One vector is turned by the same rotation once a step. Each row is the vector after some number of steps, and that number follows the row.
The counts run from 0 to 293.
[  5  15  40 -13 -13  17  -6  -8  22  -8  10 -35  33  20  29 -23  -3 -59
  -2   2  -1  53  -1 -25 -14  -9 -35  36  23 -28  18  14  -9 -11   5 -36
 -12   1 -33  65 -17 -14  26 -19   3  16 -10  22  -1 -14 -17  25  23 -24
   2  -5 -17  19   4 -20 -40]  132
[ -3  29   6   2 -28  19 -42  -2  27   9   5 -22  22 -26  15  -6   5 -49
  -2 -16 -18 -14  30 -14 -59  28   0  11  21 -10  46 -28 -23 -14  41 -18
 -25  28  11  31  18  19  20   7  24  24 -15   3  21 -53 -29  27  27  -3
   6  29 -21  28 -15   0   8]  18
[  1   7   0 -14 -29  -8 -15  -2  12  -2  43 -52 -23 -13  29 -18  57 -34
 -13  15 -29  -1  14  17 -38  -4 -11  35  40  11  -4 -18 -60 -20  16 -21
 -21 -14  20   8  -5 -14 -17  12  12  -9   4 -15  -4  -6  -1  38   4   6
  -7  41   6  -3 -33 -17  -3]  269
[-31  51 -35 -57   3   9 -46  26 -11   5  17 -14  14 -10  16 -18  -1  30
   0 -11 -30  -5  14   1 -33  35  -5  31 -16 -16  15 -27 -30  21 -21 -21
   1   5  30   4 -12 -16  20  -4  36 -32  -7  31  -5  -9  13  22  36 -31
 -10 -22   0   5 -10  14 -21]  148
[-23  41  -9 -36  27  15 -29  15  -3  17  13 -21  -1 -19   2 -32 -14  33
 -36   9 -27 -24  29 -21  -2  33   2  30 -16   0 -20 -23 -31   6 -13 -35
  27  -3  28   1 -12 -20  -4 -13  24   5   3  39  -4  29   2  20  23 -21
 -26 -17  22   7 -27 -14 -18]  42
[-12  17  38 -27  20   1 -32  21  -8  19  32 -51  18 -24  41 -19  10  26
 -35   7 -26  13  29  -6  17 -31 -21  28 -20  12 -17  18 -19 -26  22 -50
   1 -31  14   2 -21   1  -6   6  23   7  10  28  -7   4  34  17   7 -12
  19 -27   0 -20 -32   1  -6]  24
[ -9   4 -29 -42  -6 -34 -13  21  44  -5  49 -31   3  -8  10 -15  19 -48
 -25 -20 -27 -11 -17 -15 -36  11 -15  -2  18   3  47   0 -31 -18  30 -12
 -26 -26   5  43  -6  -4  19  11  11 -47  19  31  31 -21 -27   6   7   5
  13  -5 -16   8  13  -9  -6]  243
[ 31  18 -15 -19  48 -29  29  -2   2   3  31 -14  23  25  18 -19   0 -24
 -46   5 -40  16  -4   6 -34  -3 -32  28  24 -18 -12  21 -28   6  -4 -34
 -18 -11  13  23   7 -15 -32   7 -14 -32 -35  43  12  -9  45  21  14  -8
 -23   8   4  11 -21 -30  29]  12
[  7  15  35 -65  36 -24  -7   2   5  28  26 -21  57   4  13   4  -5  16
  -6 -17 -20  -6  -4 -21 -23   9 -33  39 -30 -15 -13  51 -29   4  -7 -37
  14  15  33  29 -37  -7  -2 -31 -17 -32  -7  33   7  15   8   9 -15 -15
  -3  -9  16   1  10  -4  -1]  69
[ -5  -8   4 -17  13 -42   1   0  20  -6  38 -32  21  -5  -6 -18  27 -24
 -41  20 -43  -7  -8  11 -15   9 -13  40  20   5  14   5 -38 -30   0 -62
 -52 -15  18   6  -9  -8  -1  24  14 -27   1  25  19  -2  39  11  12  14
  15 -35   9 -15 -17  -9  14]  77
[  7  18  -3 -33   5 -13  17  -8  35   6  35  -3  72   3  -8  12 -24 -38
  -9 -10 -30  -7 -27  -6 -38  36 -16  -6   7 -10   7  43 -19 -33  37 -28
 -20  31   6  45   2   5  16  -8  -6 -14 -30  38  33 -17   3  -1   6   8
  14 -14  -9   0 -13   7   2]  263
[ 17  43   3  -2  23 -11   6  11  13 -22  15 -16  -4  23  30 -34  20 -11
 -38   5 -25  10 -27  38 -21  16 -25  33   3 -44  16 -12 -51  27 -30 -34
  -5 -13  -9  12 -39 -12   7 -23  -1  32  -9  10  33   9  31 -10  31 -19
 -30  12  -7  18 -23  -5  -3]  34
[ -5  14  29 -38   9 -32 -11  -3  15   6  43 -36  15 -10  44 -21  14  -6
 -47 -26 -12   1   4  -7  -8 -17 -20  38 -13 -40  14  22 -27  24   5 -35
  31 -40 -12  25 -41   6  13 -31   8  -3  29  -5  18   2 -12  -4 -17  -1
 -12   6 -11 -10  22   0 -18]  239
[ 21  26  61 -22  19 -25  -8   5 -25  24  15 -32  56  -3   1 -14  12   4
 -16  -7 -28  12  -7   3  -2  10 -36  30 -33  13 -21  26 -30  -3  25 -39
  -1  10   4  51  31  -6   6 -18  25 -19  -6 -15  20  -6  22  38  17   1
   7  35   6  29  -9 -13 -35]  196
[ -3  22 -11 -52 -20  42 -31   3  -2  13   7 -19  28 -23  14 -11  -7   8
  22 -16 -24  -8  -3  -5 -53  40   3  22  12  11 -15  -2 -52   7  21   9
   9  33  41  21  20   8  -8 -10  17   1 -22  25  -9  -7 -19  37  30 -11
 -14  34  10  26 -27   7  -7]  83
[-14 -12  17 -35 -11  29  -5 -26  -9  -6  52 -30  32  12  49 -30  -6 -18
   0 -26 -27  48  -5  -7 -33 -24   0  26  21 -10 -25  15   4   1 -22 -18
  -6  -5  -2  58  -6  12 -24   8  29  -2 -19  53 -14 -19  -5  16  -4   8
  -5   0  -8 -21 -10  16  -5]  66
[-18  22  -9 -36   8  -2 -26  15 -22  17  32 -31  10 -30  25 -40   9  12
 -31 -20 -27  -1  25 -48  11  -3 -12  37 -15  19 -20   8 -22  14 -15 -22
  -6 -22  21  50   8 -19 -11  -6  30 -41  10  42  -7  21   8  46   0 -14
 -16  -2  18   8   9  -9 -22]  235
[  9  19 -41 -25  31   1  20  -4  38  14  44 -31 -20 -12   3 -19   2 -39
 -56  -3 -26 -14   7 -15 -43  41   0   1  22 -25  -5  -6 -48  -6  35 -18
  11 -39  -9  22 -14 -14  -8   4   2  -1  39  24  11  32 -29 -10  -3  -5
 -27  -2  -6   3   2 -29  -8]  265
[ -6   9 -21 -23   2   0 -11 -16  -7  18  41 -32  24 -31  21 -31   8 -25
 -41 -40 -39  -5  38 -22 -15  -4  22  16  -3  -7 -17  -1  -1   6  -5  -4
 -12 -12  24  47  36  14 -10  21  60 -15  14  42  -1 -36   1  38  -5   8
  -3  19  -8  -3  -8  18   5]  85
[  4 -12  38  -6 -21 -20   1  11  13  18  28 -49  11 -10  43 -36  51 -16
 -29  -1 -45   5  23  23 -21  -7   7  30   2  13   7 -12 -17 -19  19 -27
 -27 -30  20   2  20  25  -6  31  36  -6  -3   6  18 -35  17  20  10  19
  24  22   3 -28 -19  -1   0]  270
[ -3   2 -28 -48 -19  19 -18  -1  12  28  19 -31   1 -19  30 -14  16 -20
  -6 -21 -21  -2  26 -31 -55  -2  31  21  18  12 -14 -11 -26  -4  24   9
   2  -3  41  29  16   4 -34  14  29 -39  -5  42 -27 -33 -21  37   3 -11
 -16  27   1   9 -22   2 -13]  84
[-28  24   2 -29  -7  26  -7 -15 -15  21  42 -27   6   4  22 -31  20  -8
 -40  -1 -31   8  58 -32 -26  -2  29  21  24 -16 -21 -27 -28 -13 -18 -35
  14 -23  12  46 -12 -16  -5  11  47 -13  10  14 -24 -18 -17  17 -11   2
 -15 -13  -5 -10  -2  -8 -15]  1
[-15  13  23  -2 -15  -7 -21 -14 -15  -8  20   7  33  12 -16 -27 -12 -34
 -20  25 -48   9 -24  32 -35  36 -18  24  22  -3   3  -9 -60   4 -14 -55
 -29  26  13  29  -1 -20  10 -26  20  -7 -21  -7  31   0  30  29  18  10
  -9   2  20   8 -15   2  17]  56
[-17  20  47 -16   7  13 -31  20  19  37  14  -3   7 -23   6 -32  12 -37
 -26   4 -23 -18  40 -41 -26  34   4  26  19 -12  13  -3 -31 -28  22 -52
 -20 -11  39  -6 -20 -24  -5  -2  15  10  15 -16  -3  17 -12  29  10 -28
  -4  -4  31   6  28 -42  -9]  208
[  3  25 -25 -38  15  31 -25  15  29  24  30 -40  12 -28  33  -2   7 -18
 -10  -2 -19 -10  49 -66 -41   3   3  16  15  -5  13  -6 -12 -43  32 -26
 -17 -12  23  10   0   2 -14  18  18  -9   8  50 -21 -19 -29  26   8 -29
   8 -30   1  -8 -23  -7  -3]  190
[ 16  39  48 -18  16 -14 -34   2  -5   6  21 -49  42 -29   7  11  25 -10
   5 -15 -10 -19   8  -1   0  -2 -36  25 -36 -19   6  56 -29  -7  30 -36
  -2  -6 -17  14  -6  10  25 -12  20   9  20 -15  28  -7  14  22   9 -16
  14  13 -10  13 -25  11 -21]  90
[  6  31  19 -36 -10   7 -12  -6  12  28  -6  -2  35  -6  17 -10  -9  -6
   0 -12 -36  -1  -4  28 -72  59  18  26   2 -45 -17   3 -39  12  -5  -8
  13  10   4   0 -13  18  20 -19  -1  26 -18  -6  14 -24  -2  11  47  -4
 -22  23   1  -4  16   4   5]  166
[  6  13  56  -1   8 -12  -1  -5  17  -2  36 -38  46   1  -4   3  15 -56
 -10   0  -6   1  18 -27 -22  -9 -28   5   4   2  22  33 -23 -33  38 -44
 -29  14  10  56  -2  -5   3   4  14  -2  11   7  17  -9 -23  23 -28   8
  22  -1 -16  19 -13  -7 -11]  282
[ 12  25 -12 -28   8  -8 -13   6  38  42  -5 -14   1 -43  12 -48  -9  -8
 -56 -33 -31 -19  36 -40 -25  30   8  28   0 -28  -8   0 -10   4  17  -7
  14 -24  26 -15   6  19  -4   5  16   8  -6  42  -1  -9   2  15  33 -33
 -12  -2  11  16  28 -23  -2]  125
[-36  25  27 -28   1 -38 -32   2 -12  -3  26 -44  32 -14  13 -22   9  14
 -40 -10 -27  24  20  10  14 -29 -25  15 -18   3  17  -4 -14  -4 -17 -52
   0  12   9  29  -8  -4  21 -13  30 -27 -17  25   2 -41  38  38  11   6
   9 -17 -16  -1 -15  10 -28]  130
[ 12  53 -24 -31  48 -18  -5  15  18 -15  24 -22  -3  12  26  -6   2  19
 -19  -1 -20 -25 -19 -13 -46  40 -37   8 -25 -19  28   6 -41  23  -3 -14
  -7  -3  25  -5 -23 -19 -12  -6  -7 -21  -2  32  21   7   6 -15   5 -27
 -24   3 -10  37 -29  -4   9]  201
[  5  27   1 -45  15 -21  -1  -8  -6   4  23 -47  29  -1  45   0  14  28
 -18 -15 -26  33  -1  26 -19 -25 -21  39 -23 -54 -27  25 -21  23 -20 -31
   0 -13 -14  23 -31  13  20  -7   4 -10 -10  28  -8 -22  26   0  19 -19
 -12  -7 -14 -17 -30   9 -13]  258
[ -4 -14   8 -13  -1  19 -20  11  -1  -8  62 -27  -7   3  37 -24   5 -20
 -28  21 -35 -13   7  -1 -39   5  -6  22  35 -13  -2 -14 -54 -15 -12 -38
 -19 -20  22   0 -49  -7 -21   7   4  17  32  27  10  26   0  -4 -23   6
 -24 -22  16 -31 -28   7  27]  247
[-11  29  -9  -5  11  40 -25  13   3  11  13  -9   4 -31   2 -36 -19 -15
 -30 -11 -30 -14  34 -47 -20  51  18  19  -1 -24 -14 -24 -20   7   7 -33
   8 -20   0  10   6 -20   3  11  36  46  28  34  -3  33 -18   3  16 -24
 -15 -17   9   2   2  -3  -8]  41
[  0  19 -11   3  14  19 -18  17 -25   2  61 -26  23  -8  20 -13   7 -25
 -10 -21 -36 -23 -20 -22 -25  -1 -21 -24   5  21   9   4 -35   2  13 -13
 -39 -34 -14  63  31 -12 -32  37  37 -19  17  23  41   2  13  16  -3  10
   6  16 -10  24 -12  -1  15]  10
[ 13   1  53  -5 -18  22 -18  14  24  18   7  -1  42  -7  45 -28  -7 -33
  -2  -6 -31  -3  -2 -23 -62   2 -12  14  16  17  15   8  -6 -23   6 -20
 -37  34  55  19   3  13 -34  -1  -1   2 -35  33  29 -14   2  14   4  -1
   6  18  14   6   9   2  35]  123
[-15   7  58 -34   2   6  11   3   4  -1  25 -29  36  18  44 -33   8  11
 -14 -34 -33  38 -11  -1  -5   4 -19  38 -34   0   8  16   1  25 -20 -14
  14  13   7  47 -25  17  20 -25  24 -11 -31  34   9 -13   5   7  10  24
   9  -1 -18  -8   9   4 -26]  47
[ -3  21  55  -7  14 -11 -22  -1 -10  -6  41 -49  33 -21  33  18  19 -16
   3 -27 -13 -14  24 -21 -11 -26 -25  24 -26 -26  17  45 -17   2   0 -45
 -13  -6  13  23 -40   7  -5 -12  17  12  33   4   6 -10  -9  19 -33  -9
  14   4  -4  -1 -23  24  -1]  89
[ 19  11 -25 -23  14   1   5   7  32 -23  28 -43 -10   9  37 -29   3  -3
 -43  23 -27  15 -10  26 -35  -7 -47  14  20   1   5 -20 -28  -5  15 -11
   0   3  22  15 -21   1  -8  -1 -11  17 -39  37  21  -9  26   7  28 -13
 -14   2  -5   6 -59 -10   5]  118
